rotation steps, each row followed by its count of steps
The counts run from 0 to 291.
[  0  47  30   1 -18 -58  -2 -27  25 -59  11 -13  14 -12 -33  54  -1 -11
   6 -29  -6  24  20  21 -11 -29 -36 -10  43  25 -12 -11  13  26 -15   5
  -2  33  16  16  -3 -49  52  12 -28 -80  12  -3 -23 -37  13  38  29  12
 -14  -8 -17 -30   7  16  19]  57
[ 14   8  56  18 -28  18  -5 -40   3 -14  55  11  26 -15   5  49  14 -20
  37 -35  12 -23  -5  10 -14  14 -23 -29  38  22 -60 -40  11   6  14  39
   4  21 -37  23 -23   1  39  16 -42 -10   5 -17  29   3  43  25  20  36
 -30  10  -4  -9   4  34   6]  11
[  1  10  37  27   3 -23  -5 -48  -8 -33  33  13   3 -23 -33  12 -11  -5
   8 -29   0  44  40  10 -19  17   6   0  36  10   1   1  22  61 -38  36
   5  20  23   4  -5 -13  13  34 -17 -21  -7  23 -16 -53   3 -22  25   0
 -54   2 -24 -19 -61  18 -12]  175
[-26  12  -3  -8  19  19 -21 -51  47  -8  21  -7  16 -30 -20  63  45 -39
  48 -63  35 -42  38  29 -14  15 -16 -11 -14  10  24 -22 -17  16  -3  -6
  28  49 -26  13 -11  -5 -13  37   5 -20  28 -18  10 -18  24  19  17 -27
   5  -6  -6   2 -33 -21  -4]  169
[-17  30   1  12  -9  10   5 -21  18 -10  56  33  13 -46 -18  32 -26 -25
  20 -28 -12 -27 -12  17  -2  30  -4  52   7   5 -27  -9  49  33 -64   2
   3  36 -19  -9   8   7  24  38 -63  34 -15   9  29 -22  34  -5   2  23
 -15  17   8 -47 -14  26  -6]  258
[-43  15   1 -17  17 -22   1 -25  45 -13  34 -16  10 -48 -36  39 -15  -5
   1 -63  36   0   3   8  -5   8 -18  13  30  -7  40  37  44  29 -46 -12
  11  56  -1  -7 -21  -3  -9   1 -15 -12 -13 -15  23 -41  32  31   6 -40
 -22  -1   7   7 -62 -13   8]  243
[-20  39  11   3   9  27   9 -13  21 -41 -16  10  28   8 -36  45 -10 -42
  26  -9 -33 -10  27  26  24 -18 -18   5  24   0 -31 -33  -1  41 -22  20
  -6  19  17  14  28 -37  69   8 -31  -6  29  17 -21 -25  24   7  16  42
 -20   1   4 -39  24   8  42]  163
[ -8  19  47  18 -14 -15 -14 -15  51 -16  36  10  17 -24 -10  47  -2  -8
  17 -69  35  -8  36   5 -20   8 -26  23  45  10   0  27  -4  35   8  29
  -5  46 -10  24 -24  31  -8  40 -53 -51  -1   3  25 -33  19  14   7 -37
 -33  -5 -20   8 -49   9   2]  207
[  1  -6  35  41   2  33  15 -53  -5 -16   5   8   5  -2 -30  33  42 -18
  -3  -2  -6 -46  19   5  16  25  -9 -24  16   5 -25 -26  -3  51  19  52
 -28  32   0  27  -4 -10  10  16  -2   8  -9  16   1 -36  14  22  16  -6
 -66  31 -20 -53 -32  32  16]  202
[-18  -4  -6  18  -7   3  27 -44  -5 -41 -15  32   0 -11 -26  16  15 -54
   2 -22   4 -18  -3   8  29  -3 -24 -17   2  33 -42 -50  21  20  -9  36
 -24  -1  46  11   7 -65  57  13 -36  15  -7  21   8 -37  11  16 -14  23
 -20  28   0 -47 -32  31   7]  61
[ -9   1   5  14 -32  23  -4 -29 -18 -27  52   1  32 -30 -18  37 -21  11
  30 -44 -14  33  22  21 -17 -14 -14 -35  47  22   1  -2  26  18   2  34
 -11 -12 -27  -6 -38 -26  37  13 -50 -10   8 -20  -5  -2  50  36  35  33
 -40  -6 -15 -34   0  35  25]  266
[-11 -16   7   6   6  12  33 -27 -48 -29  56  12   9 -13 -31  24   3  -9
  13 -30  15 -42  20   7   7  -4 -26 -18  30  37 -32   8  24  54 -16  72
  22 -10 -18   9 -34 -20  53  30 -32  17   6 -17  -9 -14  30   3   1  27
 -51  10   7 -18 -44   1  10]  43
[-34  27 -43  -1  11   7  -5 -35   1   6  28  14  22 -46 -44  24 -13 -18
  26 -26  -7  -9  12  37  -2  25  27  28 -27   7  27   2  12  38 -89 -18
  17  40 -25 -22   5 -10  -8  37 -23  21  -7   0   1 -43  29  -2  15  -1
 -10  -3   1 -44 -34   7  -4]  259
[ 35  24  70  13 -16 -30 -22  -4  35  -9  23  21  25  -7 -28  46  12   0
  23 -37  11 -22  22  27  -1  15 -16  47  34   3 -23  -8 -36  32   7  26
  -2  64 -27  36  -3  20  -7  31 -35 -38  -9  10  25 -45  10   4  21  -6
 -28  14 -28  -1 -18  11   8]  85
[  8  37  43  -3 -16 -64  -4   7  49 -36  16  14  28 -22 -21  35 -29 -18
  25 -38  14  17 -14   8   2  -8 -24  43  56   8 -24 -12  27  -6 -27  -5
  -2  57   9   4  19 -15  26  14 -51 -31 -16  -1  33 -44  29  17   9 -17
  -7   2   4 -19   0  16  -2]  226
[-14  16  12  -2 -34  -8  23 -17  21 -44  51 -14  21 -18 -13  61 -13 -13
  22 -41   1   9  31  21 -25 -35 -26 -22  30  37   1   0   8  28  24  23
  14   8  -9  -1 -33 -31  41  27 -40 -37  30 -20 -23 -16  34  40  29  43
 -25  -2 -13 -21   9  10   9]  180
[ 21   5  18  34  -7  28 -17 -23  24 -11 -10  29  31 -48 -28  15  12  -6
  32 -23 -26  15  29  10  15  25   5   6  35 -19  12 -42 -19  -1  10  20
 -30  23 -10  12   3  -1  24  27 -26  -2   4  15 -17 -73  15  -2  26 -49
 -60  14 -32 -36 -41  39  19]  69
[  4   8  48  29  14 -35 -25 -17   4 -35   3  14  27 -34   3  22  -8  -6
  28 -52  18  21  31   5   0 -12 -34   7  85   0 -31  -3  -9 -16 -10  42
  -3   9   7   5  -3  15  59  -6 -33 -39  15 -30   8 -27  20 -11  20 -17
 -36  -7  -9  16 -51   9  30]  38
[-24  -1 -41  16  30  13 -20 -48 -58 -13   5  -2  38 -37 -45  16   4  14
  29 -28 -12  13  32  42   9 -15   9 -26  15   7   4  -3   7  33 -57  40
  19  11 -25  -2 -18 -28  35   6  16   4   5 -17 -33 -37  27   3  46  -7
 -36  -1  -1 -30 -55  -5  25]  5
[-12  20   1   0   7 -62 -25 -27   0 -46 -36   3  44 -30 -21  19   8 -41
  43 -37  29  15   3  31  27 -30 -20   4  41  27 -18 -35 -14 -27 -42  20
  23  29  27   7  25 -44  57   3   9 -34  14 -34  -9 -32  12   7  20 -25
   3  -9  11   9 -17 -14  -5]  178
[-27  -7  -7   7   5  22  35 -43  10 -32  35  21  -7 -19 -26  40   4 -60
  16 -41  32 -30   7   9   7   9 -13 -15 -24  39   6 -21  44  44  -9  23
   4  -4  19  -8 -13 -36  16  37 -48  38  11   7  15 -30  28  19 -13  24
 -14  13   6 -30 -51  14 -16]  184
[-33  43 -50   3   3   0   8  -9  -1 -27  22  -1  33 -37 -35  36 -23  -7
 -11 -28 -34  -3  23  48  -5 -20 -12  16  22   4  10  16  16  65 -60   3
   8  23 -28 -15   1 -35  40  14 -10   8  18  -3 -13 -25  41  32  21  38
 -19   4  -4 -49 -10   1  30]  126
[-55 -11   5  -6 -17 -30   3 -17 -16 -40   3   2  29 -20 -24  16 -17 -30
  48 -65  73 -21   5  20  17 -18 -23   8  36  40 -12 -20   9   3 -13  60
  16  10  29  19   5 -23  41   9 -22  -2  -3 -17  25 -12  39  17 -12 -13
  -3 -22  24  20 -31 -23  -2]  215
[ 24  29   0  13  15  -3  -9 -37   6   8   8  52  21 -39 -11  32  23 -26
  -1 -10 -26 -34 -36  27   2  25 -16  14   5  12 -64 -53  16  10 -69 -14
   9  34 -28   9  10 -16  35  14 -41   9 -11  12  17 -25  14  -2   9  19
   1  31   1 -69 -18  36  14]  135
[ -7  16 -13 -24  40 -18 -23 -34  21 -15  14 -13  11 -14 -52  45   5 -18
  37 -26  11  -2  35  37  -2  -7  -4   4   8 -11  38  18   8  26 -59  -6
  38  47 -20  -7  -5  -1  -7  36  -9 -30  18 -19 -33 -56  11  -1  29 -40
 -21 -15   5  12 -52 -39   6]  36
[ -2 -21 -29   6 -38  26   5   3 -33 -26  16   6  46 -38 -34  33 -13   4
  69 -30   2 -18  16  27   8 -29  -5  -6   7  42   0 -18 -10 -20   4  36
  11 -11 -38  10 -25 -27  57  46 -39  -8  21 -28 -44 -24  25  15  37  10
 -31 -14  14 -26  -9  -1  13]  59
[-13  26   0  13 -11  36  -6 -20  29 -24  16  39  24 -50  -6  20  -3 -26
  72 -15  11 -39   4  -1  -1  36  -2  46  19   5 -36 -52  15  -6 -29   6
   2  39   7  18  26  10  45  58 -43  13  12   9   0 -39  12 -15  14 -23
 -21  15  10 -42  -2  26 -23]  50
[ 21  11 -18  22  -7   9  -8 -43  -3   1  38  19  34 -68  11  33  33 -14
   9 -34 -16 -57 -14  11 -20   2 -25 -13  10  19 -35 -32 -12  -7 -20   1
  17  12 -63   5 -29   3  16  10 -17   6  15 -36  30  -7  41  25  18  12
 -20  32  -5 -55 -28  30   8]  134
[-17   4 -16 -17  20 -45  -6 -27 -15 -16  14  -3   1 -15 -20  40  14 -49
  -2 -67  40 -38 -16  47  22 -29 -31 -21  -5  39 -35   5  11  23 -45  24
  37  19  -8   4 -11 -31  24  -7 -25  -5   9 -15  31   3  36  15 -11  38
  16   3  13  -8 -48 -17  18]  130
[  8 -11  40  12   6  12  35  -4  -8  -4  46  14  -2   5 -38  27   3 -15
  19 -12  18 -63  -1   3  20  30  -7  17  23  22 -32  -8  18  53   0  63
  11  32 -29  27 -11  10  15  33 -51  34 -12  17   5 -31  24   2  -5   9
 -68  38 -11 -31 -54   1  -8]  203
[-24  -3 -20  21 -14  44  44 -34  -7 -19   9 -14  18 -24 -25  41  19 -17
 -10 -39  -7 -57  30  29   2  -5 -29 -23   1  19   8   1  -7  46  25  33
  -4  11 -29   9 -30 -31  12  15   0   9  17  -9 -15 -27  43  51   4  10
 -46  29 -13 -61 -34  15  26]  79
[-45  44  -5  23  -8   1  -2  -7  17 -38 -22  15  40 -48 -21  -5 -18  -6
  32 -18  -5   0  16   2   8  11 -10  45  60  -9 -10 -28  -5  -1 -44  23
 -21  35  17  17  42 -12  66  12   0  -2   4   5 -12 -46  16   2  15 -31
 -25   3   8 -47  -5  34   8]  210
[ 37   0  24  29  29  22 -21 -28  10 -12  -1  31  32 -12 -39  16  18 -15
  37   0 -37 -13  23   1  26  28  25  19  37 -21  -1 -46  -6   5 -33  19
  -4  22 -17  15  23   4  24   8 -16  33  -7  -3   3 -47  17 -24  29 -38
 -49  18 -15 -33 -44  13  12]  155
[ -2  18 -20 -15  31 -50  15  -2  11 -31 -26  -2  21 -12 -59  20 -14 -19
   2  -2  -1  -8   4  22  40 -13 -13  27   8   3  12  -2  24  35 -72  -6
  18  44  19 -11  32 -49  39  15  -3   2   0   8 -31 -69   6   8   9 -33
 -18  13   6 -39 -36 -26   1]  72
[-45  16 -23  -9  10  -8  -7 -44  32  -9   5   1  -4 -50 -24  41  31 -33
  20 -60  58 -51   9  24   9  23 -24 -10 -10  20  10 -12   4  24 -32   6
  12  52   3   7 -23 -11 -27   8   2 -17 -15  -7  20 -45  21  27 -20 -45
   3   5   8  -9 -72 -19  -2]  83
[ -7  -1 -14  11  31  44  10 -48 -22  -7   1 -12  19   2 -46  39  45 -23
  32   5 -29 -55  30  40  20   8   7 -46 -14   4  -6 -31  -9  52 -31  32
  25  31 -31   6  -2 -26  19  15  26  28  16  -5 -21 -27  38  13  33  12
 -46  17 -13 -35 -28 -17  30]  287
[-11  26  14  -1  -1  36 -17 -41  23   2  27  46  11 -14 -38  37 -11 -38
  57 -16  -1  -6  -8  26   6  44  18  40  -8  -4 -14 -51  28  33 -55  -4
   4  44   1  10  29   1  10  43 -43  23  -3  30  15 -31  18  -9  19   9
 -10  -1  -4 -41  -9  27 -10]  136
